In the rows, zero is written as 128.
Families of rows that turns and mirrors carry onto each other, the same ones carrying the whole set onto itself: the rest of each named row's family, in list order
5 families of 3 rows
K_642: [144 117 120 120 136 146 109 114 121 136]
K_671: [111 143 103 147 138 111 117  84 136 121]
K_457: [110 137  99 142 137 106 122  89 134 116]
K_79: [154 151  92  99 141 111 129  74 134 121]
K_411: [155 130 125 115 140 140 116 116 121 136]
K_24: [122 142 108 149 126 113 120  84 151 137]
K_919: [101 142  99 138 134 115 123  93 125 123]
K_135: [113 141 109 146 136 116 129  99 134 111]
K_937: [155 148  99  96 137 126 126  63 132 127]
K_282: [142 132 117 115 134 154 114 116 128 141]
K_441: [159 150  99 100 140 119 126  69 134 133]
K_633: [142 108 114 118 126 128 113 106 114 146]
K_506: [153 152  86 104 138 120 130  70 129 140]
K_684: [143 123 127 119 131 149 115 115 123 132]
K_894: [138 144 109  88 121 126 125  68 139 127]

The rest of the family of K_282: K_919, K_506
The rest of the family of K_671: K_642, K_937
The rest of the family of K_457: K_441, K_684

Families of rows that turns and mirrors carry onto each other, the same ones carrying the whole set onto itself: the rest of each named row's family, in list order
5 families of 8 rows
K_658: [131 137 114 104 125 128 107 135 118 132 121 159 147 120 171 105]
K_368: [150 143 111 134 150 117 133 122 111 163 132 132 145 114 169  93]
K_976: [151 122 139 129 134 163 145 132 112 145 118 138 136 111 135 127]
K_898: [145 129 109 104  99 143 116 106 100 109 134 131 143 109 150 129]
K_328: [133 108  96 131 139 117 140 128  99 149 139 124 133 107 170  92]
K_326: [130 127 105 141 127 142 149 100  81 157 137 124 152 116 135 123]
K_341: [140 134 101 142 136 136 136 101  85 158 121 123 155  99 140 122]
K_18: [150 116 109 110 116 151 122 108 126 117 137 125 128 107 144 124]
K_529: [117 144 127 123 112 140 153 143  88 138 144 117 134 120 179 112]
K_690: [135 148 104 120 118 126 116 116 115 151 120 146 160 116 182 107]
K_278: [123 113 100 106 112 142 116 105 115 128 132 125 140  98 139 132]
K_113: [125 115 105 129 130 132 138  98  83 137 149 117 131 107 131 124]
K_299: [132 127 108 126 144 126 143 132 118 168 140 110 144 107 157  94]
K_559: [143 139 121 106 122 108 124 149  84 144 145 140 117 118 147 100]
K_184: [132 130 114 101 132 126 102 127 129 134 136 139 144 124 174 116]
K_527: [170 136 115 115 107 122 136 133  89 127 117 142 146  97 132 124]
K_548: [138 142 101 113 117 144 114 100 102 114 130 136 148 123 153 140]
K_813: [119 151 148 123 135 140 136 149 106 147 144 129 138 123 159 118]
K_205: [120 118 109 125 137 117 128 124 101 167 140 108 143  98 161 102]
K_195: [138 129 129 124 121 124 128 121  77 137 122 161 130 106 127 134]
K_917: [119 154 125 118 122 143 140 135  91 146 137 123 157 136 179 121]
K_508: [140 120 131 109 138 162 135 130 119 140 127 116 144 115 133 136]
K_80: [157 133 104 123 130 109 146 131 102 159 131 115 156 106 169  98]
K_563: [134 134 114  96 110  97 126 145  99 127 140 134 128 107 161 116]
K_439: [148 140 117 123 115 164 159 132  99 143 134 110 138 126 141 135]
K_962: [151 111  93 144 133 135 144 101  85 142 126 132 142 108 146 111]
K_742: [124 146 107 122 120 133 123 121 104 133 131 159 143 133 182 106]
K_241: [149 150 115  99 100 113 137 147  88 143 138 120 132 117 169 116]
K_364: [133 124 123 106 106 102 128 154  88 138 133 147 138 108 155 109]
K_516: [168 136 120 114 115 118 125 120  94 131 118 158 143 109 136 136]
K_943: [108 135 126 124 134 141 149 146  88 161 133 125 137 126 168 116]
K_446: [125 105 103 125 132 124 144 115  80 148 131 135 147 107 124 126]
K_519: [124 130 129 118 127 146 147 155 108 165 135 133 137 138 161 116]
K_627: [143 151 145 129 124 158 144 127 102 132 139 116 138 115 137 137]
K_351: [173 141 118 117 117 127 128 125  79 136 132 139 124 113 125 118]
K_920: [156 129 128 127 128 162 150 123 102 153 126 106 139 111 144 132]
K_904: [119 130 115 124 121 133 117 128 132 133 130 144 138 105 184 116]
K_160: [150 125 123 105 122 133 129 138  95 148 117 154 130 116 120 137]
K_60: [131 132 109 133 107 149 125 100 115 118 125 139 140 103 161 136]
K_90: [156 148 124 109 115 105 131 144 103 136 138 118 127  94 168 104]

The rest of the family of K_690: K_278, K_917, K_508, K_80, K_241, K_446, K_160
The rest of the family of K_527: K_341, K_184, K_548, K_205, K_439, K_364, K_519
The rest of the family of K_516: K_658, K_898, K_326, K_299, K_563, K_943, K_920

Families of rows that turns and mirrors carry onto each other, the same ones carrying the whole set onto itself: the rest of each named row's family, in list order
3 families of 6 rows
K_420: [115 130 141 142 163 115 134 142]
K_229: [115 147 140 132 133 113 146 131]
K_971: [118 138 149 149 156 122 150 139]
K_454: [138 159 112 135 147 129 146 167]
K_846: [111 130 146 142 140 117 126 143]
K_226: [162 135 149 143 145 133 110 130]
K_106: [151 169 113 127 135 128 146 145]
K_396: [109 137 144 150 158 129 129 141]
K_85: [158 156 111 136 162 127 145 151]
K_418: [155 146 125 142 138 140  99 138]
K_798: [144 165 113 127 143 121 154 139]
K_12: [159 143 145 141 146 141 105 149]
K_193: [150 150 135 135 126 132 111 117]
K_552: [153 144 141 149 153 146 105 136]
K_246: [144 149 110 129 163 121 137 165]
K_147: [164 152 135 130 129 130 118 122]
K_257: [153 154 123 131 159 128 142 170]
K_93: [120 146 150 139 133 121 142 121]

The rest of the family of K_246: K_420, K_396, K_12, K_552, K_257
The rest of the family of K_193: K_229, K_106, K_798, K_147, K_93

